Each path below is one point turned by a fixed rotation once a step. After each direction that follows a path, write how fast that rotation turns it, in degrees per step (0 if it stays still).
Each turn is a multiple of 5 degrees from 10 to 175, or 0.
Each row of a path follows its step; steps can be skipped.
path 1
step 0: [  5.4   6.6 -13.9  -1.0  -5.2   2.3   7.3  -1.7  -3.3  -5.9  -3.3  21.6
  -6.5 -18.4  -2.0   3.2  14.5  14.0 -25.5   7.7   7.9   3.1 -11.3  -1.6
  -8.8  -4.0  -5.4  -8.0 -19.1  -6.0  -2.0   6.6 -18.2  -4.4   8.6   5.2
 -16.0 -10.6  11.2]
step 1: [  7.9  -9.1  -4.9   8.5 -13.4 -16.6 -17.7   3.3  -8.7  10.4  -0.9  10.6
 -10.4  -4.4  13.8   6.1   9.0 -14.1 -19.8 -18.2  12.0  10.0   1.8  -9.7
  -8.8  -3.3  -3.5   5.0  16.6   9.2 -13.1   1.7  -3.1   3.5  11.4  -1.4
 -12.6   7.6 -11.1]
step 2: [ -2.2  -4.1  -3.6  10.5  -4.1  10.2   7.3   0.7 -24.4  -7.1  -0.4  11.3
  -6.5 -17.9  -1.7   3.3 -11.3  -2.5 -17.5   0.9  12.2  13.6 -14.1  -3.0
   7.0  17.2   1.2  -3.1 -10.3   1.7  -0.7  -2.4  13.4  -6.7   7.8  -0.2
   0.9  22.6  22.1]
step 3: [  6.1   3.7 -13.8  19.7  10.2   2.3  -2.3  14.4  -6.3  -1.3  14.4   9.8
  -7.0   5.0  12.9  -4.0   5.2   4.3  -8.4  -4.1  27.6  10.3  13.7 -10.7
   0.6  -7.9  -2.7  -6.6   1.4   1.1  16.3   6.4  -7.4 -14.9  -2.1  11.7
 -22.2  -3.3  -0.4]
step 4: [  2.7  -0.7 -15.6  -3.9 -21.0  -9.2   2.3   2.4  -7.3  -7.8  -3.1   9.9
 -13.2  -0.8  19.5   9.0   8.6  -1.3  -9.9  18.9  19.9   7.8  -9.1   2.5
 -16.5 -10.4 -17.3   0.5   1.0 -13.1  -1.0  -7.2   4.3  -2.0  11.5   1.0
  13.8  16.2   4.4]
step 5: [ -4.9   4.7 -17.2  -2.3   7.1   8.3 -10.7  -2.7  -9.1  -5.4  12.8  11.2
 -13.7 -21.3   2.1  12.9   2.5   0.8   0.8  -5.7  17.2  17.4  -5.3  -3.2
   4.4   4.1  -1.5  11.0  -5.6  20.5  -8.4  -8.9   1.5  -5.4  22.1  -4.3
 -13.2 -14.7  -4.3]
step 6: [  6.8  -8.1   6.5   7.9  -6.5  -1.2   5.4   1.7  -2.8  -0.6   4.7  21.8
 -10.0   1.4   2.4   5.1  -0.2   5.0 -30.9   0.2  18.5  -4.1   1.0 -10.2
   1.7 -15.1  -8.8  -5.0   3.8   2.2   8.2 -14.1   8.2  15.6   2.7 -13.8
 -17.3   3.4  19.2]
step 7: [  5.7   5.1  -4.2   9.9   0.1   4.3 -22.5  10.6 -13.3  -5.3  -2.8  13.2
 -16.4   0.2  10.1   2.7  -1.6  -6.0 -13.4  -0.8  15.6  14.4  -4.4  -9.9
 -13.0   8.3  -7.1  -4.5   4.8   3.5  -7.7  12.7  22.2 -16.6  -8.1   0.5
  13.2 -13.7   4.3]
step 8: [ -1.4  18.0  -7.9   1.4 -10.4   2.9  11.0   8.9  -8.1   4.4  -2.3  12.2
   1.7 -11.0   1.5   3.0   1.5  12.0 -17.4  11.3  16.2   5.8  -8.3  10.7
  -5.8   6.8 -14.7 -17.0  -0.3   6.5  -6.2  -4.1  -5.9  -1.3  16.0  22.5
 -21.0  -2.7  12.3]
step 9: [  5.0  -8.1  -1.0  -5.8  -2.2  -3.9 -22.6   3.4  -9.0 -11.6  12.6  13.7
 -11.4  11.8   5.3   0.2  17.6 -14.8 -12.4  -8.9  14.3  16.8  -5.3 -14.4
 -15.3   3.8  -7.3  -3.8   5.6   6.6  -0.2  -6.0 -15.9   3.8   9.1  -3.5
 -12.1  12.9  -5.5]
step 10: [  9.2   4.0 -11.2   6.6   3.4   7.2   2.4  18.7 -10.3   5.1  -1.4  24.7
  -9.6 -19.5  -1.0  15.5  -2.3  -2.6 -12.3   8.1   6.8   4.0  -4.8   1.1
   1.1   5.5   9.3   2.8   2.3  -4.1  -5.0  -2.3   3.7 -11.5  16.8 -14.9
   6.8  16.7  23.7]
[-2.0  9.3 -3.1  1.2  0.0  1.7  2.8 -1.3 -3.5  1.4  1.0 -2.9 -0.6  3.0
  7.2 -5.4  0.5 -0.6  2.4  3.9 -1.0 -1.8 -2.2 -0.6 -9.7 -1.9 -1.4 -4.8
 -4.1 -1.4 -0.1 -1.5 -3.0 -0.7 -0.8  2.8  0.5 -2.8 -2.8]  85
[ 1.5 -4.3 -2.7  3.6  2.3 -1.7  3.7 -5.5 -0.3  1.4 -3.0  3.1 -2.4  2.4
  3.6  1.8 -0.5 -0.4  2.9 -5.9  0.7 -3.2  3.5  1.7  0.4  0.1  2.6  1.8
 -7.0 -0.6  0.5 -1.1 -1.4 -7.0  2.6  5.0  0.4  8.7 -2.2]  40
[-0.1  2.7 -0.3  5.0  7.0  2.1  1.4 -0.1  0.9 -0.2 -4.0  0.1  3.5  3.1
 -1.1  0.4  7.2 -0.7 -1.9  2.2  2.8 -1.1  5.5 -2.4 -2.5  2.2  1.3  1.2
 -1.6  0.1  6.0  1.9  0.8 -2.6 -3.0 -9.2  1.7  0.2  6.5]  100
[ 2.1 -2.6  0.3 -0.9  0.6 -1.4  4.3  2.4  2.6 -0.7  5.5  6.3 -4.9  0.5
  4.5 -1.3 -1.9  7.5  0.9  2.0 -3.0 -2.2 -0.1 -2.9 -1.1  2.4  4.7 -2.6
  4.0 -1.9  5.4  7.8  3.1 -1.8 -2.4  2.2  3.2 -2.4  1.5]  95
[-1.7  2.8  2.3  4.8 -5.0 -1.4 -0.6 -1.5 -5.5  2.8 -2.2 -3.7  0.8  2.0
 -5.8 -0.4  0.0  6.7 -3.7 -5.7 -3.3  4.6  2.8 -2.8 -3.1  6.5 -2.5 -3.9
  2.9  1.7  1.2  2.6  1.6 -0.7 -1.9  4.0 -0.5  4.1 -0.4]  60
[ 0.3 -5.9 -2.5 -0.9 -2.8  0.2 -1.3 -0.4 -2.3  3.7 -0.7 -2.0 -1.8  2.9
 -1.4  1.9  1.0 -4.5  2.7 -4.2  2.9 -1.4 -1.2  0.2 -8.2 -3.3  1.4 -1.7
  8.3 -7.6 -4.2  0.2  2.8 -1.5 -0.4 -3.5  5.5  0.4  2.2]  130
[-2.3  2.1 -1.0  3.5 -2.0 -2.7  3.9  6.1  4.5  6.3  3.2  0.3  5.2 -2.2
  3.3  1.5  3.2  0.1 -1.3 -4.0  2.3 -6.3  6.9  3.4 -0.2 -1.6  1.4 -1.4
  5.3  1.7  0.6 -3.5  1.4  3.3  2.0  2.7 -4.9 -1.1 -0.8]  145
path 2
step 0: [  0.5  -2.1   1.1   6.0 -11.4  -9.9  -5.7   6.3   6.8 -21.1  14.7   3.9
 -21.4   7.4  -4.0 -33.2  -1.5  -4.0   3.3   6.0  16.2  -3.1  -4.8  -1.6
 -19.3   0.2   7.0   3.3 -17.3 -13.6   3.5   2.7 -14.5  -0.3   1.2   1.0
  -9.4   0.2  -8.0]
step 1: [-12.5  -2.0   1.2  -4.0   6.1  -8.1  11.4  -2.5  10.6  -6.4   8.9  11.3
  -5.6  14.9  18.3  -0.9 -21.0   3.8  -4.9  16.1 -15.8  14.2  20.1 -21.1
  10.9   8.0  11.3  -8.4  12.6  -3.4  -0.9  11.4   1.5  -7.0   3.9   7.8
   5.9  -9.6   5.1]
step 2: [ -1.5  20.6   2.8  -8.5   4.4  11.3  -9.3  -1.1  -3.2   7.7   0.9 -12.1
  21.6   0.8   2.5 -15.0   0.5  -2.2   8.6   1.0  24.7   9.1  11.1  -8.1
   8.7   6.1  -4.2   7.7   8.2 -17.3 -11.3 -18.3  -1.3 -10.3   5.0   1.9
  19.5   0.9 -11.7]
step 3: [ 11.2 -10.5  28.4  18.9   0.0   0.3 -18.8  -5.4  -3.6   3.9   2.5  -1.7
  -1.8  -0.4  -5.0   5.9  -4.7  15.2   4.1   4.6  -0.4  11.2 -12.3   6.6
  19.7   8.2   2.0  -3.3   4.7  18.4 -15.3   9.3  14.0   4.7   2.1  -1.1
   3.1   5.4 -19.2]
step 4: [ -1.5  13.4   8.2  -5.4   2.2  10.8  -0.8  -0.8  11.3   9.3  13.0 -10.2
   3.2   1.5   2.1  -2.3   9.9  13.3  -7.0  -7.7 -12.5 -25.6 -16.7  -4.3
 -19.0 -14.3   2.6   3.9  15.9  14.8  20.7  -5.5  12.2  -3.3  10.8   4.8
   3.7   2.7  -6.8]
step 5: [  8.6 -16.2 -16.6   1.2  13.1  -7.1  14.1  16.5   4.5  -1.3   7.0  -4.6
  -5.6  10.4 -26.4  -3.8  19.8 -15.6  -5.6   7.5  -3.8   6.1 -10.7   9.9
  14.5   5.5  -1.6   7.8  11.0   6.3   8.8  -4.1   5.9  -3.5 -10.5   9.7
  -1.7  13.9   8.8]
step 6: [ 13.4  10.4  -5.8 -14.3   3.0 -11.6  -1.3   6.5  -7.4  -5.9  -5.3  13.6
   4.8  -9.8  20.3 -14.4  -0.7 -11.8   8.0 -11.5  -6.5 -20.1   3.1  17.5
   1.3   9.9  -2.2 -18.7   2.0  -6.5  -1.2  10.2  21.7  -0.5  -8.3   3.2
  -7.8   1.5  15.3]
step 7: [  9.0   2.8   3.3 -11.5   8.3  -6.7   6.7 -12.2 -17.4   0.3 -15.5  15.3
  -9.0 -17.8   2.9   8.8  -6.3  -7.8   8.6  18.4   5.0  -8.3   2.0  -0.7
   6.8   2.7   6.2  19.1  -2.1   1.7  13.4 -10.5 -22.4   1.5  -3.8  14.9
 -11.0  -8.0 -12.7]
step 8: [  6.3  -4.4  -1.9 -20.3 -19.9  18.5  -1.5  -2.9  -6.0 -18.0 -16.3  -9.5
 -15.3  10.0  -0.1 -12.3 -11.3   6.4  -0.4   8.7   8.8   5.7 -18.5 -12.1
  -1.6  -4.2  -5.6  -9.3 -15.6  -2.1  -1.4  12.7  -1.8  14.2   4.7   6.7
  11.0  -7.3   7.5]
step 9: [-16.3   6.3  -5.2  15.8   7.2 -13.1 -11.7  16.8  -5.4 -17.1  15.9   4.0
 -10.0  -9.0   1.4   1.6  -1.7  21.5  -3.2  15.2   0.3  -6.5  -0.8 -17.8
  12.9  -3.2  11.9  -4.9  -1.8 -11.4   4.6  -7.1  -8.4  -1.8  12.4 -13.8
  14.0  -5.0   9.1]
step 10: [-18.5  13.0   0.7  -1.9  13.8  -4.6   0.0  -8.5  14.0  11.4   2.4  -7.5
  -3.9  14.8 -10.0   2.6  -8.6 -22.1   2.8 -12.3   9.0   2.3  -5.6  -6.7
   0.8  23.7   5.8  -2.8  -5.2   4.9  -8.3  11.0   1.3 -17.5   8.5  -1.4
  23.4 -11.0  -5.2]
[  0.4   0.5  -3.6  -1.8  -0.2 -10.0   0.7   0.7  -1.3   5.3   1.3  -0.5
   1.9   1.3   5.0  -5.4  -0.7  -3.9  -2.2   2.4  -5.0   4.0  -1.7  -2.4
  -3.7  -0.9   0.3   0.7  -2.8  -0.3  -3.5  -3.9   1.8   3.8  -6.8   3.0
  -1.7  -3.5  -3.5]  65
[ 2.0  0.2 -3.8  0.4 -2.6  0.0  0.1  1.4 -1.3 -4.3  1.6  6.5  0.3 -0.7
 -1.8  5.3 -5.9 -5.2  0.6  5.9  2.0 -2.7 -1.1 -6.1 -5.3  3.1 -1.2 -5.5
 -7.0 -2.5 -1.1 -0.8 -4.1  1.1  2.6 -0.6  3.7 -0.4  0.1]  40
[-1.7 -1.6  2.0 -6.4  2.4 -2.8 -2.3 -3.3 -1.3  1.1  4.7  3.7  2.2 -0.5
  1.4  2.1  2.2 -0.3  0.6 -3.9  1.2  0.1  0.6 -0.7 -3.0  3.8  1.6  8.2
  2.9  0.2  3.9 -5.7 -4.5  6.3  1.7 -2.0  6.4  2.1  4.5]  140
[-1.8 -1.4 -0.5 -3.8  2.1 -1.5  5.9  5.8  6.2 -1.5 -0.1  6.0 -1.3  2.8
 -1.5  1.3  5.5  6.2 -3.3 -1.8 -1.8  2.1 -1.9  2.4  0.0  2.0  2.5 -0.4
 -4.2 -7.7 -1.3 -3.0  3.9 -2.6  4.2  2.0  1.4 -2.6 -0.9]  85
[-3.4  3.5 -2.9  4.3 -1.4  4.0  0.7 -5.0 -3.1 -2.1  0.9 -1.3  5.8 -3.0
  3.1 -5.2  6.1  3.1  1.0  1.8 -1.2 -6.3 -0.4 -0.6 -5.6  0.8 -0.6  1.2
 -0.1 -3.0 -5.3 -1.0  1.1  0.0  3.9  6.5 -0.5 -0.2  4.7]  160
path 3
step 0: [ -2.1  -0.1  -0.4 -13.1   7.2  -3.6 -11.7  10.0  -5.0 -10.4   6.9  -5.0
  -7.2  -6.0   4.1  15.6 -10.6  -8.1  24.4   8.4 -16.9 -11.4   0.6   5.6
  31.9 -12.4  -8.2  -7.4  -1.2   2.7  -7.3  10.8  15.1  -3.6  -3.1   5.6
  -6.3   3.4   0.9]
step 1: [ -3.6  10.1   3.4  -2.9  18.3  13.3  -3.8  18.5  -3.3  -6.0   0.2   4.4
   4.5  11.0 -10.6   3.2   5.8 -27.4  10.3 -16.8  10.5  -1.4  -5.4 -16.8
   5.2 -10.3  -3.5 -14.9   5.5  -0.5  16.6   5.3   0.4 -15.9  -2.7  -5.4
 -10.0  -7.9  -5.9]
step 2: [  0.1  -2.5  -5.8 -10.2  15.2 -22.8 -15.6  10.0  11.3   6.1   2.8  -2.6
   6.0  -4.9 -10.9  -5.8 -15.2 -11.0  -9.3  -4.3  10.7  -5.6   3.5  -4.5
  17.6  25.2   7.8  -5.6  19.5  -7.5  -3.5  10.7 -10.4  -3.2  -1.6  -6.4
  -5.4  -2.3 -10.9]
step 3: [ -0.6  -1.1  -0.5  -2.7 -11.0  -1.4 -11.9   5.6   6.9 -11.2  23.0 -10.3
  16.4  -4.7 -16.5  12.2  -3.6 -19.9   8.0   5.4  -1.8   0.5  -9.1  16.0
  12.0  10.1  15.8  11.2  -9.1   1.8  14.1   7.1   1.1 -13.0   8.0   4.0
  10.6  11.4   2.1]
step 4: [  3.6   3.3   1.6  17.5   1.4  -2.0  -3.6  15.6 -13.7  -4.6 -16.9  -2.7
   7.9  14.7  -0.3   2.5   9.7 -12.0  10.1  -1.9  11.6   9.0 -17.0  -4.7
  -6.8  20.0  14.5 -10.9 -13.8  -4.3   1.3   7.5 -20.4  -5.0   1.7  -9.6
  12.6  11.1   0.9]
step 5: [  4.8   4.7  11.8  -6.2  12.8 -14.2  -7.0  15.6  -1.4   8.1 -13.8  -0.1
   1.5  -8.6   2.3   0.4   3.0  12.7  19.0   3.8   0.7  -3.9   0.4  25.6
  17.7  15.5   1.0   3.7  -7.8  -6.8 -17.1  17.9  -4.6  13.9   3.6   7.4
   0.1  10.5  -5.1]
step 6: [ -8.2   9.4  14.3  -5.9   7.3  13.8  -4.3  16.6  -2.4 -17.0   9.3  -0.2
  14.0  -4.5 -18.1   6.4  21.0   1.1  24.4 -11.5  10.3  -1.1  -3.4  18.5
  -2.4 -13.9  -0.5   4.0  -6.5   1.5  -6.6  -6.7   5.2   1.7   8.9  -3.4
   3.2 -13.4   0.5]
step 7: [ -4.5   3.8  -8.6  -3.0   5.7  -7.4 -15.3  16.0   3.2   1.8 -13.3  -1.3
  -4.3   5.1 -12.4   0.2  16.0  -3.0   0.0  -2.1   8.2   6.4 -17.5  -6.2
  -8.2   7.5   8.6  -4.8  21.2  -6.5 -24.1 -12.8 -15.0  10.0  -1.8  -9.0
 -11.0 -17.9  -4.3]
step 8: [  1.2  -5.8  -8.3  -1.2   6.7 -10.9  -4.3   1.7   5.6   1.5   3.0  -2.2
  -3.8  -5.9 -15.4   8.4  -3.7  -7.3  -0.1  18.3 -24.6  -3.8 -14.9  24.0
  15.7  -3.8  13.6  15.6   7.5   4.9 -11.2   7.3  -0.7  -0.8   9.6  11.1
  -7.6 -19.7   4.5]
step 9: [  7.3   5.4   1.0  15.4  14.0  18.8  17.5   4.7 -12.0 -11.9  -1.4  -0.4
   4.7   8.8 -18.7  11.1   4.6 -14.0   2.3   2.4 -15.9   2.8 -23.4  -0.7
   9.0  -5.3   4.9  -9.4   3.7  10.9   1.1  -5.7  -2.6  -7.6   0.4 -15.7
  17.7  -6.3   4.0]
step 10: [ 15.3  12.5   0.3   7.0  17.8   0.6  -3.9   7.8  11.5  14.7 -17.5   1.2
  -4.5   9.3  -3.8 -11.5  -0.3  -2.4   1.7  -1.2 -17.4  -6.4  -9.7   2.7
   4.1  21.5 -11.1  -6.6  23.8   4.3 -10.6  10.9  -3.1   0.5  -5.8  -5.3
   8.3  10.9 -16.9]
[ 7.7 -0.5 -0.1 -5.1 -5.1 -3.2 -3.9 -1.3  1.6  2.9 -2.1 -1.1  0.3 -1.8
  5.4 -4.0 -3.9  3.6  1.1 -5.0 -1.7  0.6 -2.9  0.1  3.7  4.1 -0.2 -4.4
  4.0  4.3 -3.4  1.7 -5.4  2.8 -2.9  2.0  0.4 -3.8  1.7]  135
[ 0.6  2.2 -2.7  3.3 -3.0  3.4  2.7  0.3  0.0  6.8  2.5  3.0 -2.8  5.7
  0.3 -0.5 -4.0 -2.3  2.7 -1.6 -0.5 -4.1  0.3 -0.4  3.1  2.7  0.6 -2.1
  1.6 -5.4 -5.6 -2.5  8.6 -3.9  1.2  1.1  2.7 -6.0  2.7]  35
[-0.9  1.2 -0.3  0.7  0.8  0.7  0.3 -0.6 -2.2  5.6 -1.3 -0.3  1.4  7.7
  0.3 -1.8 -1.2 -4.8  4.4  2.5  2.3  2.4 -1.7 -3.6 -7.9 -1.7  0.9 -3.5
  6.0 -3.4  3.3  0.4 -4.4  8.7 -1.4  0.4  1.2  0.3 -3.9]  130
[ 1.1  0.3  1.7  4.7  1.0  0.5 -0.5  6.0  3.1  0.0 -1.6  0.7 -7.1  4.2
  4.6  0.0  3.8  0.7  1.0 -1.7  2.6  7.5  3.3 -2.0  2.3  2.0  0.2  1.8
  6.3  3.3  3.6 -4.9 -3.3 -4.1  4.8 -1.3 -0.5  1.6  4.4]  130
[-1.4 -1.6 -3.0  0.4  0.7  1.8 -3.4 -2.3 -2.2 -5.7  1.3 -2.5 -5.0  3.1
  2.0 -0.5 -6.5  0.8 -1.7 -6.0 -7.8 -4.9  2.4 -3.9 -1.7 -2.2 -4.1 -2.2
  4.7 -1.3  4.5  3.0  2.3 -1.3 -0.2 -1.3 -3.1  5.3  0.3]  25
[-4.4  4.0 -3.6 -5.1  1.5  0.1  1.9 -1.6 -1.9 -4.2 -7.1  2.4  0.0 -2.0
  5.2  4.9 -4.8 -3.1 -0.3 -2.6 -1.2  7.2 -2.6  6.3 -3.5  0.1 -2.7  2.5
  2.3 -0.5 -2.6 -2.8  3.2  1.8  2.5 -1.6 -0.2 -3.7  0.6]  40
[-1.9  0.7 -7.9 -0.1  5.3  0.3 -2.9 -4.1 -1.0  2.6 -4.9  1.8 -2.0 -2.2
 -2.4 -4.0  0.3  2.6 -0.6 -0.1  6.5 -1.0  0.9 -0.6  1.6 -3.0  4.6  2.7
  3.3  1.9 -0.1  8.0  1.9  0.9  2.8  3.2  3.9  1.9  6.0]  125
[ -1.9  -3.9   1.6   0.8  -4.9   0.2 -10.9  -1.3   6.0  -4.2   3.1   5.5
   0.0  -2.0  -2.7  -1.5  -0.6  -1.4  -1.0   1.4   3.1   0.1   0.7  -0.5
  -6.2   2.9   0.1   2.2   4.8   1.9  -3.4  -2.5   4.2   0.7  -0.8  -2.2
   4.7   0.2  -2.5]  85
